Here are some points:
[ 1.6  -0.37 -3.45  0.61 -0.88  1.71  1.85  1.57  1.59 -1.13 -3.02  0.58
  0.29 -0.82  1.25 -0.93 -1.13  1.05  2.16 -0.74 -0.1  -1.42 -1.78  0.38
  1.96  0.67  1.15  1.76  1.67  0.24  0.28  0.88 -0.9  -1.    1.12]
[ 0.07  0.09  0.15 -0.05  0.44 -0.29 -0.69 -0.3   0.2  -0.02  0.09 -0.15
  0.1  -0.38  0.09  0.5   0.33  0.08 -0.84  0.15 -0.03 -0.42 -0.02  0.17
 -0.23  0.5  -0.41  0.01  0.5  -0.44  0.    0.23 -0.22 -0.38  0.5 ]
[-0.16  0.42  1.15 -0.58 -0.43 -0.11  1.19 -0.36 -0.09 -0.12 -0.4   0.42
 -0.19 -0.47  0.73 -0.19  0.2   0.36  0.18 -0.52  0.26 -0.04  0.38 -0.28
 -0.14  0.17  0.8  -0.62  0.31  0.04  1.05 -1.51 -0.15  0.44  0.36]
[-1.16  0.14  0.98 -0.39  0.53  0.35 -0.4   0.6   0.62  0.92 -0.98  1.3
  0.42 -0.14  0.31 -0.96 -0.02 -0.43  0.83  0.25 -0.21 -0.51 -0.95  0.66
 -0.9   0.6  -0.55  0.32  1.12 -0.34  0.36 -1.3   0.05  0.91 -1.28]
[ 0.42 -0.01 -0.47  1.27  0.59  0.29 -0.52  1.59 -1.12 -0.24  0.49 -0.26
 -0.76 -0.47 -2.3   1.3  -0.2  -0.55 -0.65 -0.57  0.05  0.52  1.66 -1.16
 -0.73  0.84 -0.9  -1.43 -1.89 -0.81 -1.03 -0.27  1.3   0.19 -1.47]
[ 0.04  0.44  0.03 -0.1   0.03  1.15 -0.04  0.37  1.13  0.62 -0.26  0.47
  0.66  1.16  0.26 -0.92  0.39 -1.08 -0.23  0.48  2.12 -0.4   1.55 -0.42
  0.77  0.37  0.36 -0.49  0.52  0.22 -0.22  0.03 -0.92 -1.57 -1.37]
[-0.51 -0.39 -0.11  0.12 -0.41  1.26 -0.67  0.47 -1.27 -1.13  0.09  0.47
 -1.17  1.25 -2.08  0.28 -0.59 -0.67 -0.56  1.33  1.67 -1.15  2.03 -0.63
  0.2  -1.32 -1.48 -0.46  1.43  0.64  0.9   0.24 -0.25 -2.09 -0.22]
[ 0.97  0.08  0.87 -1.39 -0.36 -0.77  0.2   0.84  0.36 -0.08  1.15 -1.12
 -0.5  -0.1   0.84 -0.81  0.14 -0.95 -0.13 -0.36  0.03  0.24  0.94  0.85
  0.16  0.4   0.42 -0.34 -0.39 -1.56 -0.87  0.47 -0.22 -0.55 -0.48]
[-0.19 -1.43  1.83 -2.68 -1.65 -0.74  1.19  2.94 -0.96 -0.68 -0.16 -0.55
  0.62 -0.11  1.98  0.64 -1.46 -0.63  0.04  0.22 -2.77 -0.37  1.05  1.21
 -0.6   0.25  0.84 -3.86  0.12 -1.82 -0.24  1.93  0.54  2.07  1.31]
[-0.01 -0.11  0.36 -0.03 -0.16 -0.02  0.35  0.23 -0.03 -0.25 -0.5  -0.29
  1.17  0.75  0.18 -0.45  0.06  0.37  0.41  0.36  0.53 -0.74 -0.66  0.35
 -0.8   0.27  0.62  0.69 -0.02 -0.1  -0.43  0.07 -0.26  0.86 -1.17]
[ 0.02 -0.42  0.05 -0.29  0.36  0.33 -0.21  0.85  0.07  0.04  0.5  -0.33
  0.23 -0.21 -0.06  0.44 -0.04 -0.38  0.51 -0.06 -0.77  0.1   0.   -0.12
 -0.5   0.2  -0.66 -0.26 -0.08  0.63 -0.27  0.64  0.17 -0.67  0.14]
[-0.26 -0.48 -0.28 -0.24 -0.56  0.57 -0.68  0.23 -1.   -0.68  0.33  0.15
 -0.47  0.84 -1.06  0.01 -0.68 -0.21 -0.68  1.13  1.13 -0.24  0.96 -0.46
  0.12 -0.78 -0.7  -0.15  0.52  0.07  0.29  0.06 -0.22 -1.29 -0.16]
[-0.33  0.07  0.65 -0.61  0.16 -0.29 -0.08  0.96 -1.07  0.19 -0.58 -1.06
 -2.07  0.02 -0.97  0.56 -0.59  0.27 -0.16  1.61 -0.73 -0.54  0.82 -0.19
 -0.38  0.45  0.3  -1.05  0.5   1.15  0.25  0.43  0.75 -0.12  0.58]
[ 0.42  0.13  0.33 -0.3  -0.52 -0.64 -0.13 -2.05 -2.35  0.26 -0.55 -0.99
 -1.84  0.61 -0.55  0.34  0.39 -0.86  1.26 -0.14 -1.41  0.88 -0.99 -0.48
 -1.36 -0.95  1.21 -0.2  -0.51  1.26  1.07 -0.3   0.98  0.86  0.88]
[-1.03 -0.11  0.08 -0.69 -0.4   0.52 -0.22 -0.29 -0.53  0.6  -0.33  0.4
  0.92  0.44 -1.24 -0.26 -0.02  0.32  0.96  0.35  0.14 -0.95 -0.92 -0.53
 -1.07 -0.52  0.01 -0.16  0.18  0.93  0.14  0.8  -0.26  0.27  0.05]
[ 0.15  1.2  -0.29  0.57  0.4   0.75 -0.23  1.28  1.69  0.91  0.86 -0.22
  0.71  0.41  0.14 -0.97 -0.03 -0.27  0.23  0.7   1.66  0.25  2.35 -0.51
 -0.3   1.73 -0.03 -0.5  -1.02 -1.46 -1.51  1.46  0.26 -0.83 -2.18]
[-0.26 -0.37  0.05 -0.46 -0.24  0.36 -0.67 -0.44 -0.32  0.45  0.34  0.53
  1.28  0.08 -0.11 -0.11  0.04 -0.4  -0.2  -0.71 -0.09  0.71  0.45 -0.21
 -0.09 -0.13 -0.34 -0.52 -0.1  -0.72 -0.38 -0.89  0.    0.09 -0.09]
[ 1.54  0.53  1.28 -2.74  0.76 -2.59  1.44 -0.01 -0.43  1.09  1.87 -0.32
 -0.81 -1.72  1.09 -0.61  0.94 -1.44 -0.96 -1.83  0.17  1.17 -0.15  0.16
 -1.64 -0.45 -0.27  1.94 -2.09  0.57  0.63 -3.18  1.52 -0.78 -0.16]
[-0.55  0.85  1.22 -0.17 -0.29 -1.32 -0.93 -0.59 -0.1   1.06  0.68 -0.12
  1.43  1.21  0.65  0.35  1.42 -1.12 -1.09 -0.3   1.82  0.84  1.31 -0.12
 -1.26  0.28  0.03 -0.31 -0.83 -0.83 -0.67 -0.29 -0.39 -0.42 -0.31]
[ 0.56  1.14 -0.5   0.01  1.    0.38  0.44  2.02  2.08  0.69 -1.56 -1.12
 -0.58 -0.64 -0.86 -1.41  0.38 -0.58  1.01  0.76 -0.06 -0.91 -0.48  1.32
  0.64  1.75 -0.2  -0.13 -0.48 -0.64 -1.89  1.03  0.39  0.07 -2.39]
[-1.39 -4.52  0.66  0.29 -0.19 -2.95 -1.36 -5.99 -3.6  -3.92 -1.35 -0.93
  1.35  3.32  1.3   0.59  0.26  5.95 -0.63  2.87  2.98 -8.31  3.19 -2.2
 -0.42  0.82  1.06 -2.21  9.9  -1.63  2.24 -5.22 -1.71  2.92  5.05]
[ 2.03 -0.91 -0.49  2.07  0.58  1.22 -0.4  -0.9  -0.1  -1.7   1.52 -0.67
  0.02 -2.36 -1.88 -1.27 -1.57 -2.96  1.14 -2.56  0.16  1.13 -0.25 -1.44
  0.38 -0.14 -4.43  2.9   0.99  0.43  0.12 -0.69  1.09 -2.78 -1.5 ]
[-1.7   0.58 -0.41  0.48  0.2   0.26 -0.85  0.02 -0.46  0.71 -0.49  1.32
 -0.51 -0.72 -1.38  0.46  0.51  0.04  0.3   0.18  0.44  0.29  0.96 -1.3
 -0.14 -0.53 -0.11 -1.58  0.3   0.5   1.07 -0.34  0.3   0.27  1.28]
[-0.41 -0.55  1.13 -0.52  0.04  1.46 -0.7  -0.16 -0.39  1.08  1.23  1.23
  0.69 -1.23 -0.25  1.1  -1.76 -1.42 -1.01 -1.9  -1.34  1.16 -0.33  0.41
 -0.61 -0.81 -0.97 -3.33  0.19 -0.18  0.51  0.79 -1.12  1.04  2.15]
[ 0.47  0.41  0.03  0.16  0.63 -0.69  0.13  0.14 -0.14  0.84  0.47  0.58
  0.92 -1.4  -0.23 -0.18 -0.04 -0.68 -0.04 -0.7  -0.65  0.32 -1.39  0.31
 -0.39  0.38 -0.74  1.34  0.13  0.31  0.28 -1.08  0.51 -0.1  -0.56]
[ 0.95 -0.97  0.64 -0.99 -0.35 -1.93 -0.47 -0.39 -2.18  0.56  1.45 -0.47
  0.87  1.13 -0.07  0.89 -1.04  0.43 -2.13 -0.49 -1.81  1.17  0.8   0.46
 -0.89  0.57  0.97 -1.12 -0.42 -1.51  0.34 -1.22  0.44  1.63  1.03]
[ 0.02 -0.92  0.54 -0.4   0.07 -0.05 -0.35 -0.34 -0.07  0.03 -0.01 -0.37
 -0.06  0.14  0.67  0.53 -0.36  0.74 -0.11 -0.55 -0.75 -0.15 -0.04 -0.23
 -0.56  0.42 -0.19 -0.25  0.09 -0.4  -0.16  0.04 -0.12  0.32  0.37]
[ 0.53  0.3  -1.11 -0.57  0.1   0.21  0.69  1.94  0.57  0.25  0.31 -0.91
 -0.46  0.48  0.24  0.36  0.61 -0.63  1.16  1.26 -0.2  -0.38  0.18 -0.87
 -0.7   0.92  0.1   0.77 -1.46  1.52 -1.48  0.4   0.27 -1.92 -1.31]
[ 0.59  0.05  0.77 -0.67 -0.38 -0.76  0.16  0.27  0.46 -0.18  0.5  -0.82
 -0.24 -0.27  0.86 -0.55 -0.02 -0.78 -0.79 -0.52 -0.07  0.45  0.79  0.63
 -0.35  0.57  0.27 -0.28 -0.12 -1.24 -0.09  0.57 -0.01 -0.14 -0.07]
[-0.34  0.05 -0.96  1.79  0.08  0.33  0.81  0.55 -1.26 -0.37  0.05  1.47
  0.99 -1.1  -2.93  0.05 -0.85  0.6  -0.83 -0.3   0.8   0.09 -0.73  0.12
  0.71 -1.61 -0.11  0.24  0.45  0.71  1.41 -0.2  -0.67  0.51  1.13]
[ 0.42 -0.23 -0.43 -0.28 -0.67  0.42 -0.88 -0.15  0.19  0.55  0.9  -0.12
 -0.22  0.42 -0.19  0.1   0.76 -1.48 -1.76  0.55  0.86  0.81  0.78  1.02
  1.46 -1.06  0.82 -0.3  -0.18 -0.22  0.2   0.85 -1.35 -1.67  0.83]
[-0.07  1.04  0.95 -0.62 -0.48 -1.2   1.5  -0.1   0.07 -0.57 -1.73  0.21
 -0.55 -0.37  1.32 -0.51  0.85  0.72  1.07 -0.3   0.29 -0.57 -0.21 -0.28
 -0.58  0.    2.45 -0.87  0.21 -0.65  0.6  -1.21 -0.51  1.99  0.35]
[-0.35 -0.28  0.47 -0.55 -0.34  0.4   0.3   0.14  0.05 -0.55 -0.19  0.02
 -1.13  0.08 -0.06 -0.56 -0.63  0.12  0.38  0.17 -0.11  0.19  0.22  0.21
 -0.27 -0.46  0.06 -0.36  0.08 -0.33  0.55 -0.36 -0.08  0.34 -0.24]
[ 0.03 -0.54 -0.25 -0.11 -0.05 -0.81 -0.09 -0.12  0.11  0.16  0.12 -0.54
  0.54  0.12 -0.21 -0.25  0.75 -0.78  0.04 -0.15  0.22 -0.22 -0.56  0.27
 -0.63 -0.45 -0.47  1.13  0.22  0.24 -0.4  -0.62  0.17 -0.42  0.62]
[ 0.17  0.41  0.06  0.36 -0.03 -0.1   0.   -0.68  0.42 -0.03  1.19 -0.05
  0.02 -0.25 -0.25  0.56  0.67 -0.09 -0.68 -0.52 -0.37  0.27 -0.36 -0.13
 -0.1  -0.06 -0.02 -0.07 -1.01  0.09  0.17  0.77 -0.14 -0.16  0.11]
[-0.03  0.31 -0.32  1.   -0.38 -0.32 -0.56 -0.63 -0.26  0.19 -0.09  0.13
  1.09 -0.18 -0.09  0.48  0.73 -0.45 -0.69 -0.44  0.7   0.43 -0.38  0.25
  0.15 -0.7   0.3  -0.46 -0.13 -0.71 -0.13  0.54 -0.65  0.77  0.43]
[ 0.91  0.88 -0.68  0.55  0.25  0.21 -0.01 -0.78  0.9  -0.33 -0.89  0.36
 -1.51 -0.92  0.28 -1.31  0.41 -0.18  0.96 -0.91  0.63  0.94  0.12 -0.55
  0.43  0.31 -0.57  1.65 -0.61  0.2   0.33 -0.84  0.91 -0.56 -1.7 ]
[-1.09 -0.51  0.23  0.68  0.66  0.34 -0.2  -0.35  1.08 -0.71 -0.14  0.93
 -2.42 -0.07  1.64 -0.45 -0.02  2.09  1.32 -0.02  0.52 -0.8   1.78 -0.38
 -0.78  1.47 -1.78  0.54 -0.29 -0.26 -0.5  -1.43  0.46  0.35 -0.27]
[ 1.81  1.88 -1.83  4.89  1.43  1.26  1.13  1.78 -0.26  0.52 -0.93 -0.14
  2.21 -1.75 -2.88  2.16 -1.15 -0.63 -0.74  1.36 -0.31 -0.12 -1.48 -1.15
  2.74  0.12  1.35  0.52  0.46  2.3   0.18  1.08  0.06 -0.81  0.69]
[-0.09  0.07  0.53  0.4   0.49  0.53  0.1   0.17  0.22  0.6   0.05  0.37
 -0.3  -0.75 -0.15 -0.49 -0.23  0.02 -0.61  0.23  0.13  0.15 -0.63  1.
  1.26 -0.01  0.24  0.63 -0.01 -0.15  0.72 -0.78 -0.17  0.09 -0.55]
[-0.04  0.12  0.38 -0.09  0.01 -0.09 -0.02 -0.24  0.03 -0.5  -0.48 -0.52
  0.17  0.13 -0.31 -0.19 -0.05 -0.03  0.31  0.39 -0.21 -0.37 -0.37 -0.16
 -0.47  0.07  0.1  -0.04  0.42 -0.01 -0.14  0.12 -0.03  0.27 -0.45]
[-0.31  0.36  0.12  0.74  0.    1.4   0.31 -0.25 -0.04  0.58  0.31  2.31
  0.12 -0.83 -0.13 -1.06 -0.96  0.   -0.25 -0.42 -0.18  1.   -1.12 -0.22
  0.84 -0.11 -0.24  0.14 -0.4  -1.21  0.6  -0.96  0.09  0.86 -2.42]
[ 0.62  0.9   0.9   1.19 -0.19 -0.83  0.21 -0.44 -0.94  0.1  -0.7   0.43
  1.15 -0.68 -0.19  0.07  0.11 -0.59 -1.55 -0.25  0.59 -0.6   0.03  0.08
  0.04  1.5   0.86 -0.84  0.35 -2.35 -0.01  0.13  0.21  1.5  -0.91]
Then 10 other points, each followed by its number:
[-1.13  0.22  0.24  0.43  0.37  0.63  0.78  1.34  0.98 -0.69 -1.4  -0.27
 -0.9  -0.3   0.55 -0.01 -0.24  0.23  0.05 -1.01 -0.34 -0.38  0.07  0.26
  0.12 -0.09 -0.86 -0.2   0.63 -0.71 -0.54 -0.51  0.24  0.56 -0.67] 0
[ 1.89  1.47 -0.34 -0.11  0.51  0.32  2.9   3.19  1.26 -0.84 -4.31 -0.44
  1.1  -1.65 -0.24 -1.58 -1.34  0.67  0.52  0.64  1.52 -1.61 -1.11 -1.19
  1.7  -0.28  3.13 -0.24  1.67  1.52  0.82  0.13 -0.32  0.1  -0.52] 1
[ 0.64 -0.68 -0.03 -1.78  0.65  0.52  0.55  3.11  0.97 -0.42  0.84 -1.22
 -0.87 -1.46 -0.23  0.78  0.12 -1.42  1.91 -0.36 -1.48  0.32  0.45 -0.6
 -0.44  0.84 -1.88 -0.9  -0.59  1.38 -0.88  1.    0.75 -2.76 -0.34] 2
[ 0.28  0.49 -0.26  0.32  0.24  0.49  0.3   1.06  0.99  0.33  0.66 -0.01
  0.35  0.11 -0.25 -0.62  0.11 -0.06  0.05  0.36  1.07  0.27  1.28 -0.57
  0.36  0.68  0.44 -0.23 -0.68 -0.56 -0.66  0.87 -0.15 -0.58 -1.44] 3
[ 0.14 -0.43  0.44 -0.46 -0.01 -0.08 -0.05  0.03  0.05 -0.44 -0.03 -0.64
 -0.47  0.38  0.14 -0.45 -0.54  0.09  0.65 -0.33 -0.66  0.17  0.06 -0.13
 -0.73 -0.1  -0.1  -0.13 -0.05 -0.08 -0.25  0.38  0.32  0.43 -0.48] 4
[ 1.16  1.12 -0.78  0.37  0.68  0.19 -0.1  -1.5   1.14 -0.54 -1.    1.03
 -1.62 -2.08  0.76 -1.94  1.2   0.02  1.82 -1.52  1.76  1.   -0.2  -0.54
  0.6   0.05 -1.58  2.36 -0.54 -0.21  0.27 -1.53  1.09 -0.56 -1.69] 5
[-0.5   1.74 -0.24  0.87 -0.05 -0.48 -0.31 -1.57 -0.19 -0.38 -0.66  0.3
 -1.23 -0.69 -1.55 -0.95  0.57 -0.44 -0.59  0.48 -0.56  0.78 -0.73  0.94
  0.69 -1.62 -0.22 -1.08  1.22  0.14  0.83  0.53  0.23  0.63  0.96] 6
[ 0.52 -0.45 -1.45  0.19 -0.33  0.81  0.83  0.56  0.29 -0.26 -0.91 -0.05
  0.1  -0.13  0.59 -0.31 -0.34  0.94  0.48  0.02  0.19 -0.69 -0.29  0.17
  1.02  0.37  0.56  1.02  0.27  0.23 -0.28  0.08 -0.5  -0.23 -0.11] 7
[ 0.43 -1.75 -0.29 -0.88  0.57 -2.98 -0.38 -0.13 -0.07  0.54  0.46 -2.8
  1.99  0.35 -0.68 -0.42  1.56 -1.89 -0.71  1.   -0.07 -1.52 -1.98  1.05
 -0.36 -0.96 -0.7   4.2   0.62  0.94 -1.57 -1.44  0.78 -1.05  1.63] 8
[ 0.23 -1.65 -1.31  3.23  1.45  2.71  0.98  2.7   1.17 -0.47  2.13  1.06
 -3.18 -1.54  0.05  2.11 -1.87  5.29 -1.3   0.29 -1.    1.67  1.15  0.03
  2.07  1.42 -0.01  0.75 -2.66  0.02  0.28 -1.26  0.59  0.79 -0.82] 9
Which three of these numbered points are nearest to each point below by angle, seen from the average point of the first points? Their numbers follow each, nearest first.
[-1.02 -0.18  0.72  1.14  0.79  0.29  0.11  1.47  1.14 -1.1  -0.62 -0.55
 -0.77  0.12  0.94  0.02  0.09  0.37  0.9  -1.25 -0.31 -0.42  0.98  0.29
 -0.98  0.01 -1.53 -0.27 -0.13 -1.21  0.16 -0.62  0.22  0.9  -1.31] > 0 4 9
[-0.2   1.04  0.54 -0.06 -0.03 -0.83  0.39 -0.68  0.74 -0.2  -0.39 -0.68
  0.21  0.42 -0.9  -0.72  0.88 -0.14  0.05 -0.33  0.18  0.   -0.51  0.25
  0.04 -0.51  0.25 -0.84  0.07  0.71  0.13  1.44 -0.34  0.32 -0.05] > 6 4 1
[ 0.11 -0.09  0.51 -0.76 -0.88 -0.14  0.45  0.64 -0.35 -0.33  0.34  0.08
  0.16  0.3   0.81 -0.07 -0.64 -0.45 -0.26 -0.16 -0.97  0.08  0.51  0.22
 -0.39  0.04  0.63 -1.44 -0.32 -1.03  0.19  0.59  0.16  0.79  0.15] > 4 2 0
[-1.07 -1.06 -0.77  1.5   0.08 -0.5   0.41  2.16  0.45  0.25  0.61 -0.53
 -1.57 -0.21  1.69  1.81 -0.34  3.42 -0.17  1.4  -0.78 -0.38  1.03  1.67
  0.76  1.1   0.78  1.63 -1.01 -1.34 -0.33  0.57 -0.83  0.51  1.57] > 9 7 0
[ 0.35  1.14  0.08  0.07  0.32  1.3   0.23  1.06  1.27  1.42 -0.65  0.74
  1.05  1.33  0.23 -1.04  0.41 -1.43 -0.4   0.4   3.27 -0.88  2.1  -0.97
  1.3   1.    0.02 -1.18  0.01  0.11 -0.28  0.26 -0.52 -1.75 -1.94] > 3 1 5
[ 0.01 -0.04  0.01 -0.8  -0.73 -0.24  0.34  0.46  0.03  0.11 -0.19  0.24
  0.12  0.04  0.7  -0.25 -0.33 -0.25 -0.34 -0.17 -0.66  0.21 -0.02  0.16
 -0.35 -0.26  0.56 -0.98 -0.39 -0.77 -0.31  0.79  0.17  0.85  0.28] > 4 0 6
[-0.21  0.23 -0.33  0.49 -0.97  0.4   0.59 -1.21  0.86 -1.52  0.42 -0.28
 -1.51  0.12 -0.03 -0.84 -0.97  0.37  0.87 -0.27 -1.75  0.3  -0.9  -0.11
 -0.32 -0.72  0.57  0.07  0.16 -0.68  0.01  1.22 -0.15  0.83  0.01] > 4 6 0
[-0.39  1.17 -0.26  0.69 -0.14 -0.63 -0.17 -0.54  0.14  0.23 -0.36 -0.02
 -1.02 -0.03 -1.16 -0.43  0.51 -0.48  0.13  0.54 -0.18  0.15 -0.78  0.9
  0.45 -1.24  0.17 -0.55  0.99 -0.01  0.44  0.88  0.05  0.73  0.08] > 6 1 0
[ 0.73  0.14 -0.85 -0.16 -0.56  1.19 -0.34  0.5   0.24  0.59  0.85 -0.68
  0.37  0.29  0.17  0.13  0.16 -1.31 -1.95  1.07  1.33  0.6   0.8   0.77
  2.   -0.77  0.95  0.27 -0.44 -0.35  0.02  0.95 -1.11 -2.02  0.5 ] > 3 7 8
[ 0.03 -0.42  0.07 -0.56 -0.05 -0.99 -0.27 -0.24 -0.41 -0.02  0.4  -0.99
  0.48 -0.06 -0.09 -0.09  0.37 -0.99 -0.16  0.31  0.02 -0.27 -0.8   0.43
 -0.57 -0.37 -0.1   1.39  0.15  0.31 -0.32 -0.62  0.36 -0.44  0.91] > 8 4 2
[ 0.38  0.28  0.72 -1.97 -0.78  0.67 -0.73 -1.5   1.15  0.19  1.17 -1.3
 -0.81  0.15  2.27  0.43 -0.04 -1.23 -0.56 -0.15 -1.14 -0.58 -0.17  1.05
 -0.42  0.73 -0.98 -0.45  0.84  0.15  0.13  2.32 -1.45 -2.04  2.07] > 2 4 8
[-1.47  3.34  0.67  0.81 -0.12 -2.82 -0.51 -2.54  2.06  0.54 -2.09 -1.56
  1.85  2.55 -1.46 -1.31  3.18 -0.2   0.03 -0.76  0.89  0.69 -0.82  0.37
 -0.12 -1.63  0.86 -2.72  0.38  2.32  0.17  3.28 -0.82  1.28  0.7 ] > 6 1 4
Here are 10 other points, each followed by its number:
[ 0.28 -0.7  -0.34 -1.53 -0.5   0.99 -0.48 -0.57 -0.33  0.41  0.31 -0.06
  0.19  0.93  0.36 -0.51 -0.76 -1.22  0.35 -0.38  0.33 -0.07  0.65 -0.72
 -0.45 -0.11 -1.64  0.32  0.39  0.77 -0.05 -0.11  0.2  -2.21  0.64] 0
[-0.56  1.9   0.04 -1.1   0.05  1.15 -0.44 -1.03  0.52  1.3   0.82  0.53
  0.49  0.25 -1.31  0.36 -0.19 -3.7  -1.08 -1.67 -2.18  2.84  0.6   0.25
  0.21 -0.68 -1.26 -4.39 -1.71 -0.1  -0.11  0.78 -0.16 -0.27  0.45] 1
[ 0.48 -0.14  0.42 -0.38 -0.3  -0.96  0.14 -0.3  -1.07  0.44  0.61 -0.28
  0.42  0.36 -0.37  0.48 -0.52 -0.15 -1.27 -0.45 -1.14  0.71  0.16  0.35
 -0.22  0.33  0.54 -0.61 -0.34 -1.05  0.11 -0.38  0.26  1.02  0.2 ] 2
[ 0.4  -1.13 -0.03 -0.18 -0.32 -0.36  0.19  0.39  0.39 -0.3  -0.54 -0.03
  1.71  0.78  1.2  -0.55 -0.3   0.1  -0.03 -0.53  0.83 -0.02 -0.03  0.32
 -0.15  0.01 -0.18  0.73 -0.14 -1.   -0.49 -0.14 -0.32  0.89 -0.92] 3
[ 0.27 -1.06  0.44 -0.61  1.02  0.07 -0.07  0.65  1.71 -1.01 -1.16 -1.28
 -0.89  0.28  1.86  0.65 -0.42  1.28  0.5  -0.45 -0.75 -1.12  0.1   0.39
 -0.79  1.31 -1.64  0.16  0.89 -0.1  -1.4   0.84  0.09 -0.22  0.29] 4
[-1.89  1.53  0.83 -1.84 -0.98  0.22 -0.48 -1.33 -1.92  1.29 -0.7   0.55
  1.77  1.46 -2.56 -0.48  0.11 -1.25  2.19  1.42 -0.49 -0.89 -2.61 -0.58
 -3.16 -0.4  -0.04 -0.74  0.68  2.57  0.66  1.5  -0.03  0.66  0.69] 5
[ 0.1  -0.57 -0.25 -0.14 -0.37 -0.2   0.22 -0.21 -0.86  0.27  0.43  0.22
 -0.77  0.13  1.05  0.76  0.48  1.39 -0.45  0.09  0.67  0.11  1.04 -0.1
  0.39  0.    1.12  0.24 -0.7  -0.08  0.4  -1.31  0.05 -0.15  1.01] 6
[-2.01  1.54 -0.17  1.38  1.43 -0.61 -2.53 -4.12 -0.05  0.09  2.5   1.1
 -4.26  0.91 -0.96  1.37  1.97  0.64 -1.06 -0.27 -1.95  1.13 -0.43  1.06
  0.1  -0.75 -2.58  0.34 -0.57  0.67 -0.04  0.5   0.17 -0.69  0.85] 7
[-2.01 -2.25 -0.68 -2.46  0.16  2.31 -1.87  1.64 -2.32  0.49 -0.58  0.87
 -2.45  0.41  2.4   0.77 -0.96  0.1   2.86  1.97 -0.04 -0.97  1.58 -0.77
 -2.27  1.12 -0.86 -0.17 -0.41 -1.06 -0.79 -3.38  2.38 -0.13  0.96] 8
[-0.94 -2.31  1.46 -1.59  0.16  1.26 -0.08  2.   -0.51  0.53 -0.42  0.74
 -0.89  0.33  2.24  0.66 -1.98  1.9   0.17 -1.7  -1.64  0.15  2.5   0.68
  0.33  0.65  0.75 -2.16  0.69 -1.51 -0.14 -0.95 -0.45  1.05  0.68] 9
The same question for these:
[-0.02 -1.04 -0.67 -0.47 -0.17 -1.42 -0.41 -0.86 -2.02  1.12  0.18  1.15
 -1.8  -0.18  2.28  2.5   1.3   1.64 -1.47 -0.27  2.03  0.44  2.55 -0.97
  1.4  -0.54  1.78 -0.27 -1.45 -0.02  1.14 -2.76 -0.12 -0.29  2.84] > 6 9 8
[-0.36  0.23  0.44  0.82  0.15  0.44 -1.21 -1.64 -0.16 -1.45  0.47 -0.64
 -1.14  0.44 -0.98  0.43  0.44 -0.11 -0.87  0.31 -0.13 -0.24  0.07 -0.14
  0.   -0.38 -0.81 -0.75  0.47 -0.61  0.01  0.22 -0.09  0.02 -0.33] > 7 1 4
[-2.21  0.02  0.7  -1.14 -1.62  1.41  0.02  0.53  1.03  1.37  0.04  2.01
  0.04  1.06  1.27 -0.84 -0.03  0.38  0.57 -0.44  1.15  1.94  0.37  1.16
  1.   -3.09  2.74 -2.92 -1.31 -1.62  1.04 -0.09 -2.95  2.29  0.89] > 9 1 6
[-0.52  0.56 -0.11 -1.12 -0.75  0.14 -0.33 -0.65 -0.88  0.14 -0.26  0.23
  0.91  0.67 -0.91 -0.36 -0.09  0.02  0.61  0.85 -0.05 -0.63 -1.39 -0.16
 -1.6  -0.36  0.53 -0.29  0.43  0.68  0.08  1.1  -0.31  0.49  0.17] > 5 0 1
[ 2.65 -0.09 -3.62  1.9  -1.86  0.34  2.59 -1.    0.31 -4.34 -1.38 -2.64
 -0.65  1.33  1.59  0.88  0.58  0.57  2.5   0.68 -2.37 -1.8  -0.81 -2.25
 -0.53  1.23  0.98  2.54  0.08  0.68 -3.82  2.52  2.52 -1.55 -1.49] > 4 3 0
[-0.1   1.41  0.04  0.62  1.08 -0.19  0.39  0.9   1.32  0.36 -0.78 -0.43
 -1.09  0.05 -0.87 -1.04  0.67 -0.96  1.34  0.72  0.02 -0.43 -0.43  0.77
  0.32  0.79 -0.59  0.01 -0.4   0.18 -0.86  0.18  0.41 -0.07 -1.69] > 4 7 5
[ 0.92 -0.74 -1.29  1.13  0.28 -0.78  0.04 -0.84 -0.88 -0.46 -0.01  0.39
 -0.12  0.24  0.81  1.04  0.16  2.09 -0.83 -0.27 -0.26 -1.09  1.54 -0.72
  0.87  2.16  0.09  0.43  0.5  -0.87 -0.08 -0.69  0.97  0.06  0.87] > 6 4 9
[-0.29 -0.37 -0.39 -0.12 -0.14  0.6  -0.73  0.09 -0.95 -0.47  0.23  0.34
 -0.09  0.75 -1.05  0.16 -0.26 -0.42 -0.68  0.55  1.24  0.    1.38 -0.05
  0.05 -0.76 -0.63 -0.36  0.58  0.39  0.36 -0.11 -0.09 -1.42  0.03] > 0 7 8
[ 0.71  0.    0.09 -0.57 -0.32 -0.99  0.16 -0.6  -1.52  0.46  0.43 -0.29
 -0.04  0.47 -0.05  0.48 -0.46  0.33 -1.44 -0.67 -1.41  0.93  0.82  0.05
 -0.54  0.52  1.17 -1.11 -0.89 -1.28  0.25 -0.74  0.96  1.26  0.54] > 2 6 9
[ 0.1   0.03  1.21 -1.29 -0.39 -1.37 -0.95 -1.08 -0.55 -0.32  0.77 -1.27
 -2.42  1.09  1.01  0.68  1.28  1.77 -1.76  1.41 -0.01 -0.3  -0.16  0.56
 -0.53 -0.22  1.82  0.35 -0.3  -0.69  0.16 -0.7  -1.01  0.48 -0.26] > 6 7 2
[ 0.53  0.47 -0.34  0.36  0.37 -2.71 -0.25  0.54 -0.37  2.29 -0.04 -0.62
  1.44  1.32 -1.41  0.34  0.92 -0.68  0.27  2.4   1.24 -0.75 -2.27  0.15
 -0.83 -0.07  1.13  2.75 -1.38  0.44 -0.29  0.59  0.31  1.07  0.41] > 5 3 2
[-0.45 -0.24 -0.02 -0.67 -0.48  0.71 -0.56  0.34 -0.92 -0.54 -0.02 -0.15
 -0.61  0.91 -1.14  0.1  -0.67 -0.24 -0.99  1.16  0.86 -0.27  1.17 -0.28
 -0.13 -0.79 -0.35 -0.14  0.48 -0.18  0.38 -0.12 -0.06 -1.03 -0.41] > 0 8 5
